These are runs of 3 systems, one row a step. Runs of the same system follow the same rule from any start.
D, run 1 (7 x 48):
-.14 .06 -.09 .11 -.15 .16 -.03 .14 .13 .21 -.01 .05 -.21 .21 -.05 .17 -.14 -.14 .25 -.27 -.03 .12 .12 .11 .05 -.30 .35 -.09 -.17 -.38 .12 -.35 .04 .25 -.26 -.02 -.39 -.10 -.27 .07 .16 -.15 -.16 .04 .11 -.03 .06 -.09
-.07 .05 -.12 .18 -.13 .23 -.06 .12 .07 .12 -.02 -.01 -.25 .31 -.04 .27 -.17 -.03 .22 -.28 -.08 .10 .12 .13 .09 -.25 .31 -.16 -.20 -.45 .11 -.40 .01 .30 -.19 -.08 -.33 -.07 -.24 .18 .13 -.05 -.10 -.04 .09 .01 .05 .08
.01 .04 -.12 .19 -.11 .22 -.07 .08 .04 .03 .02 -.02 -.24 .37 -.08 .34 -.19 .05 .19 -.24 -.14 .02 .11 .16 .20 -.19 .26 -.22 -.20 -.47 .09 -.41 .01 .28 -.14 -.07 -.27 -.07 -.22 .21 .07 .08 -.07 -.10 .07 .02 .03 .23
.12 .01 -.10 .23 -.05 .19 -.05 .05 .07 -.04 .03 -.08 -.22 .39 -.09 .36 -.20 .12 .08 -.20 -.21 -.04 .06 .15 .20 -.09 .21 -.22 -.16 -.46 .02 -.38 .01 .23 -.10 -.08 -.17 -.02 -.14 .23 -.01 .16 .01 -.11 .09 .04 -.03 .38
.22 -.01 -.05 .22 .00 .10 -.05 .00 .08 -.15 .04 -.12 -.18 .36 -.08 .39 -.19 .21 .01 -.15 -.29 -.10 .05 .12 .23 .00 .12 -.22 -.09 -.41 -.10 -.33 .02 .18 -.06 -.05 -.05 .02 -.10 .16 -.06 .21 .10 -.07 .13 .05 -.05 .49
.25 -.01 -.05 .19 .11 .01 -.04 -.04 .09 -.18 .05 -.15 -.13 .30 -.07 .33 -.16 .33 -.09 -.04 -.34 -.15 .02 .08 .23 .06 .04 -.19 -.02 -.38 -.19 -.22 .06 .07 -.06 -.03 .03 .03 -.03 .10 -.14 .23 .17 -.06 .16 .05 -.08 .57
.29 -.02 -.03 .11 .17 -.12 -.02 -.05 .12 -.23 .06 -.17 -.06 .22 -.13 .28 -.08 .35 -.12 .05 -.36 -.19 .00 .00 .19 .09 -.02 -.11 .08 -.28 -.29 -.10 .07 -.04 -.09 .02 .11 .05 .03 .01 -.20 .23 .19 .02 .22 .05 -.11 .57
W, run 2:
-.28 .05 .03 -.09 -.23 .16 .01 .09 -.06 .23 -.06 .18 .00 -.16 .13 -.22 .03 -.40 .14 -.14 .33 .23 .05 .04 -.15 -.12 .15 .09 -.10 .14 .32 .03 -.05 .07 .02 -.03 -.18 -.06 -.11 -.04 .22 -.23 -.24 .01 -.19 -.07 .10 -.53
-.30 .04 .01 -.07 -.25 .14 .03 .10 -.04 .27 -.05 .17 -.01 -.11 .12 -.16 -.01 -.39 .17 -.17 .28 .24 .06 .04 -.16 -.20 .21 .06 -.11 .07 .27 -.09 -.03 .09 -.03 -.03 -.24 -.08 -.14 -.04 .26 -.25 -.26 .04 -.16 -.09 .10 -.52
-.26 .05 .02 -.07 -.22 .12 .04 .10 .02 .28 -.05 .17 -.04 -.10 .09 -.15 -.03 -.36 .19 -.17 .25 .25 .06 .02 -.15 -.25 .27 .05 -.12 .05 .22 -.13 -.01 .06 -.15 -.01 -.30 -.10 -.19 -.07 .22 -.27 -.26 .10 -.07 -.08 .10 -.49
-.25 .04 .01 -.08 -.20 .08 .03 .13 .10 .30 -.03 .16 -.03 -.11 .08 -.10 -.02 -.30 .18 -.14 .17 .23 .08 .01 -.15 -.27 .31 .07 -.07 .00 .13 -.18 .05 .07 -.22 .02 -.30 -.09 -.20 -.14 .20 -.30 -.26 .15 .00 -.07 .10 -.46
-.24 .06 .00 -.10 -.16 .00 .05 .14 .13 .28 -.01 .13 -.01 -.13 .05 -.12 -.02 -.31 .17 -.13 .16 .23 .08 -.05 -.17 -.32 .32 .09 -.04 -.01 .07 -.18 .07 .03 -.28 .05 -.33 -.10 -.18 -.20 .17 -.33 -.26 .20 .06 -.08 .09 -.45
-.23 .06 -.02 -.12 -.12 -.06 .02 .12 .18 .27 .03 .14 .04 -.17 .04 -.09 .00 -.26 .14 -.07 .11 .20 .06 -.07 -.18 -.32 .32 .14 .01 .04 -.02 -.13 .10 -.02 -.35 .09 -.30 -.10 -.15 -.27 .13 -.35 -.24 .22 .12 -.07 .10 -.40
-.22 .06 .00 -.12 -.06 -.15 .04 .13 .20 .23 .04 .12 .06 -.23 .02 -.13 .02 -.22 .11 -.02 .10 .18 .04 -.10 -.18 -.30 .27 .18 .07 .06 -.08 -.07 .11 -.10 -.36 .12 -.27 -.12 -.12 -.32 .11 -.35 -.22 .30 .17 -.07 .07 -.38
E, run 3:
.22 .01 -.08 .18 .15 -.08 -.04 -.01 .20 -.12 .07 -.14 -.12 .27 -.13 .29 -.15 .28 -.05 -.01 -.37 -.10 .02 -.02 .15 -.06 .15 -.12 .02 -.39 -.25 -.30 .10 .09 -.26 .00 -.07 .00 -.08 .00 -.11 .08 .11 .10 .31 .05 -.05 .51
.18 .00 -.10 .18 .10 -.05 -.03 .03 .21 -.06 .07 -.11 -.14 .28 -.12 .31 -.14 .26 .01 -.05 -.34 -.07 .05 .01 .13 -.12 .20 -.12 -.02 -.42 -.21 -.35 .10 .11 -.30 -.01 -.12 -.01 -.12 .02 -.06 .08 .08 .09 .31 .03 -.06 .44
.15 .02 -.09 .15 .08 -.03 -.06 .05 .22 -.05 .04 -.10 -.15 .26 -.11 .32 -.17 .23 .04 -.05 -.33 -.05 .04 .00 .14 -.17 .23 -.12 -.02 -.42 -.21 -.39 .09 .13 -.34 .00 -.19 -.01 -.16 .00 -.05 .02 .04 .09 .30 .02 -.02 .39
.09 .02 -.13 .16 .08 -.03 -.04 .11 .20 .00 .06 -.09 -.16 .28 -.13 .31 -.16 .19 .08 -.06 -.29 -.02 .03 -.02 .11 -.22 .29 -.10 -.02 -.45 -.20 -.37 .09 .15 -.36 .00 -.23 -.06 -.17 -.04 -.03 -.03 .01 .15 .32 .02 -.02 .36
.05 .04 -.12 .12 .09 -.06 -.04 .09 .25 .03 .06 -.08 -.16 .22 -.11 .27 -.14 .17 .09 -.07 -.27 .02 .04 -.03 .06 -.27 .29 -.06 .00 -.42 -.19 -.35 .11 .14 -.42 .04 -.28 -.07 -.17 -.07 -.02 -.07 -.01 .17 .34 .04 .01 .26
.02 .04 -.13 .08 .09 -.07 -.01 .12 .28 .05 .06 -.06 -.13 .20 -.15 .22 -.10 .12 .08 -.04 -.26 .03 .04 -.06 .03 -.27 .29 -.02 .02 -.36 -.22 -.36 .12 .11 -.46 .03 -.30 -.12 -.18 -.10 .00 -.10 -.03 .18 .38 .04 .00 .20
.00 .04 -.15 .05 .12 -.12 .01 .10 .30 .07 .06 -.05 -.12 .14 -.13 .17 -.08 .15 .06 .03 -.25 .02 -.01 -.08 .00 -.29 .29 .01 .02 -.35 -.25 -.30 .13 .08 -.47 .07 -.33 -.10 -.16 -.16 -.02 -.12 .00 .25 .39 .05 -.02 .15

Name the system that made each run.
run 4, 6 rows:
-.13 .06 -.01 .11 -.25 .30 -.03 .05 -.02 .25 -.07 .09 -.21 .22 .05 .09 -.17 -.23 .27 -.35 .08 .12 .13 .15 .03 -.19 .27 -.12 -.24 -.29 .29 -.29 -.04 .26 -.02 -.10 -.32 -.04 -.27 .20 .25 -.09 -.16 -.09 -.08 -.04 .08 -.17
-.11 .06 -.05 .11 -.20 .23 -.03 .12 .09 .23 -.02 .06 -.22 .21 .02 .15 -.17 -.16 .29 -.29 .01 .13 .12 .11 .03 -.30 .35 -.09 -.20 -.35 .15 -.35 .02 .25 -.20 -.04 -.36 -.09 -.29 .10 .19 -.14 -.17 .02 .05 -.03 .08 -.12
-.11 .08 -.09 .08 -.09 .09 -.01 .16 .18 .19 .01 .05 -.17 .18 -.06 .19 -.11 -.08 .21 -.18 -.07 .11 .08 .04 .01 -.35 .37 -.06 -.12 -.36 .03 -.35 .07 .18 -.37 .02 -.39 -.14 -.27 -.02 .11 -.17 -.18 .09 .19 .00 .07 -.04
-.11 .05 -.13 .03 .02 -.02 -.01 .17 .25 .14 .05 .00 -.13 .10 -.09 .16 -.07 -.02 .15 -.07 -.11 .12 .05 -.03 -.04 -.38 .36 .01 .00 -.31 -.14 -.30 .12 .12 -.47 .07 -.36 -.12 -.22 -.16 .05 -.21 -.11 .21 .32 -.02 .04 -.02
-.10 .06 -.13 .00 .13 -.15 .03 .14 .27 .10 .05 -.02 -.07 .04 -.12 .10 -.01 .07 .08 .05 -.16 .09 .00 -.14 -.08 -.34 .29 .10 .07 -.25 -.23 -.23 .15 .04 -.48 .10 -.30 -.16 -.15 -.24 -.02 -.21 -.07 .31 .37 -.02 .00 .02
-.07 .03 -.11 -.09 .18 -.27 .03 .11 .28 .06 .03 -.03 .00 -.04 -.15 .03 .05 .12 -.02 .18 -.16 .05 -.05 -.22 -.13 -.26 .19 .18 .17 -.11 -.33 -.08 .15 -.08 -.48 .14 -.22 -.12 -.07 -.33 -.08 -.21 .00 .35 .40 .00 .00 .05
 : W
run 5:
-.06 .02 -.03 .17 -.22 .38 -.05 .04 -.08 .14 -.07 .03 -.27 .32 .04 .21 -.20 -.12 .26 -.34 .03 .03 .11 .20 .14 -.09 .21 -.24 -.28 -.37 .29 -.31 -.07 .33 .09 -.12 -.24 .00 -.24 .34 .19 .07 -.09 -.21 -.10 -.01 .06 .02
.05 .02 -.06 .24 -.17 .37 -.06 .03 -.10 -.01 -.04 -.02 -.24 .38 .00 .27 -.20 -.01 .17 -.28 -.04 -.01 .10 .23 .23 -.03 .12 -.26 -.25 -.39 .24 -.29 -.09 .33 .11 -.12 -.12 .02 -.16 .37 .10 .18 -.02 -.24 -.10 .01 .03 .21
.16 .01 -.04 .23 -.11 .29 -.08 .00 -.09 -.13 .00 -.08 -.22 .40 -.03 .32 -.19 .10 .07 -.22 -.13 -.07 .07 .24 .28 .06 .05 -.28 -.21 -.38 .17 -.27 -.08 .24 .14 -.13 -.04 .04 -.11 .37 -.01 .26 .05 -.26 -.11 .03 -.04 .36
.23 -.02 -.05 .21 -.01 .18 -.07 -.05 -.07 -.21 .04 -.11 -.16 .36 -.05 .31 -.16 .22 -.04 -.14 -.20 -.12 .03 .19 .27 .16 -.05 -.24 -.13 -.32 .03 -.13 -.03 .17 .15 -.09 .09 .05 .00 .31 -.10 .33 .13 -.24 -.04 .07 -.06 .48
.26 -.04 -.02 .16 .08 .02 -.05 -.06 -.04 -.28 .04 -.13 -.11 .27 -.07 .28 -.07 .30 -.09 -.01 -.23 -.20 .00 .15 .24 .21 -.14 -.18 -.01 -.22 -.10 -.02 -.02 .06 .16 -.04 .20 .05 .09 .20 -.19 .34 .22 -.20 .02 .07 -.12 .53
.27 -.04 -.03 .07 .17 -.07 -.05 -.04 .00 -.28 .07 -.14 -.01 .18 -.11 .23 -.02 .35 -.13 .12 -.25 -.27 -.03 .05 .16 .25 -.22 -.11 .07 -.12 -.23 .12 .02 -.07 .13 .04 .24 .07 .16 .10 -.27 .29 .23 -.15 .08 .06 -.12 .49
 : D
run 6:
.01 .01 .03 -.22 .21 -.32 .07 .02 .10 -.16 .07 -.03 .19 -.27 -.07 -.14 .19 .13 -.20 .35 -.04 -.05 -.12 -.18 -.15 .07 -.18 .23 .27 .31 -.35 .37 .11 -.34 -.09 .17 .20 -.04 .21 -.34 -.25 -.06 .09 .17 .16 .02 -.10 .00
.10 .01 .00 -.15 .24 -.26 .06 .00 .06 -.25 .05 -.07 .16 -.12 -.11 -.06 .18 .23 -.19 .35 -.09 -.15 -.10 -.14 -.05 .16 -.27 .15 .26 .21 -.35 .37 .07 -.29 .03 .17 .27 .00 .23 -.20 -.28 .08 .17 .06 .09 .07 -.11 .16
.14 -.02 -.02 -.10 .21 -.18 .03 -.03 -.01 -.29 .05 -.11 .08 -.03 -.10 .06 .14 .30 -.17 .30 -.15 -.22 -.10 -.04 .04 .24 -.34 .06 .20 .12 -.29 .35 .03 -.22 .11 .12 .30 .04 .26 -.06 -.29 .21 .21 -.08 .08 .09 -.13 .31
.20 -.02 -.01 .02 .18 -.08 -.02 -.04 -.05 -.33 .06 -.13 .01 .11 -.09 .13 .06 .32 -.18 .20 -.17 -.25 -.07 .00 .13 .27 -.29 -.06 .12 .00 -.22 .26 .00 -.12 .21 .06 .30 .04 .21 .08 -.29 .30 .22 -.16 .02 .06 -.15 .42
.23 -.03 .00 .08 .11 .02 -.01 -.06 -.07 -.29 .02 -.13 -.05 .22 -.07 .23 -.03 .29 -.13 .06 -.18 -.23 -.03 .11 .19 .27 -.24 -.15 .01 -.15 -.13 .13 -.05 -.01 .21 -.03 .27 .07 .14 .21 -.22 .34 .21 -.24 -.04 .06 -.12 .45
.22 -.01 .00 .17 .03 .17 -.04 -.05 -.11 -.25 .02 -.11 -.12 .30 -.04 .28 -.08 .24 -.05 -.06 -.18 -.17 .01 .16 .24 .19 -.14 -.22 -.07 -.23 .01 -.03 -.05 .10 .24 -.07 .17 .07 .05 .33 -.13 .35 .20 -.27 -.06 .07 -.09 .46
 : E
run 7 (6 x 48):
-.09 .01 .02 -.23 .13 -.36 .09 .06 .20 .00 .07 .05 .20 -.33 -.04 -.20 .17 .01 -.10 .28 .01 .02 -.08 -.22 -.23 -.07 -.03 .27 .26 .27 -.31 .25 .14 -.29 -.25 .20 .04 -.07 .10 -.45 -.13 -.22 .00 .31 .19 -.03 -.03 -.19
.00 .01 .01 -.21 .20 -.34 .09 .04 .15 -.11 .07 -.03 .19 -.27 -.08 -.18 .19 .15 -.18 .38 -.04 -.03 -.11 -.19 -.15 .01 -.13 .24 .29 .28 -.38 .32 .10 -.34 -.16 .20 .13 -.03 .20 -.38 -.21 -.10 .07 .22 .18 .00 -.07 -.05
.06 .02 .01 -.19 .25 -.31 .06 .03 .09 -.21 .05 -.05 .14 -.17 -.12 -.08 .19 .23 -.20 .37 -.11 -.10 -.13 -.16 -.09 .11 -.23 .20 .27 .23 -.37 .35 .08 -.29 -.05 .15 .23 -.02 .20 -.25 -.29 .02 .14 .11 .16 .05 -.11 .12
.13 .01 -.01 -.11 .24 -.21 .05 -.02 .06 -.29 .06 -.10 .10 -.06 -.13 .04 .15 .29 -.20 .33 -.14 -.20 -.09 -.10 .01 .17 -.29 .08 .24 .13 -.36 .35 .06 -.22 .03 .14 .28 .02 .23 -.14 -.30 .15 .22 .02 .13 .07 -.13 .28
.22 -.02 .00 -.04 .21 -.15 .00 -.05 -.03 -.29 .04 -.13 .05 .05 -.12 .13 .08 .33 -.18 .22 -.21 -.23 -.06 -.02 .11 .26 -.29 .00 .16 .03 -.29 .27 .00 -.17 .16 .10 .31 .05 .19 .00 -.31 .24 .23 -.10 .07 .07 -.14 .40
.24 -.03 .00 .07 .12 -.05 -.02 -.08 -.02 -.31 .04 -.15 -.04 .16 -.08 .21 .01 .33 -.15 .13 -.23 -.27 -.07 .09 .17 .26 -.24 -.12 .06 -.09 -.18 .17 -.04 -.05 .21 .03 .30 .05 .15 .12 -.26 .32 .23 -.19 .03 .06 -.13 .48
 : E
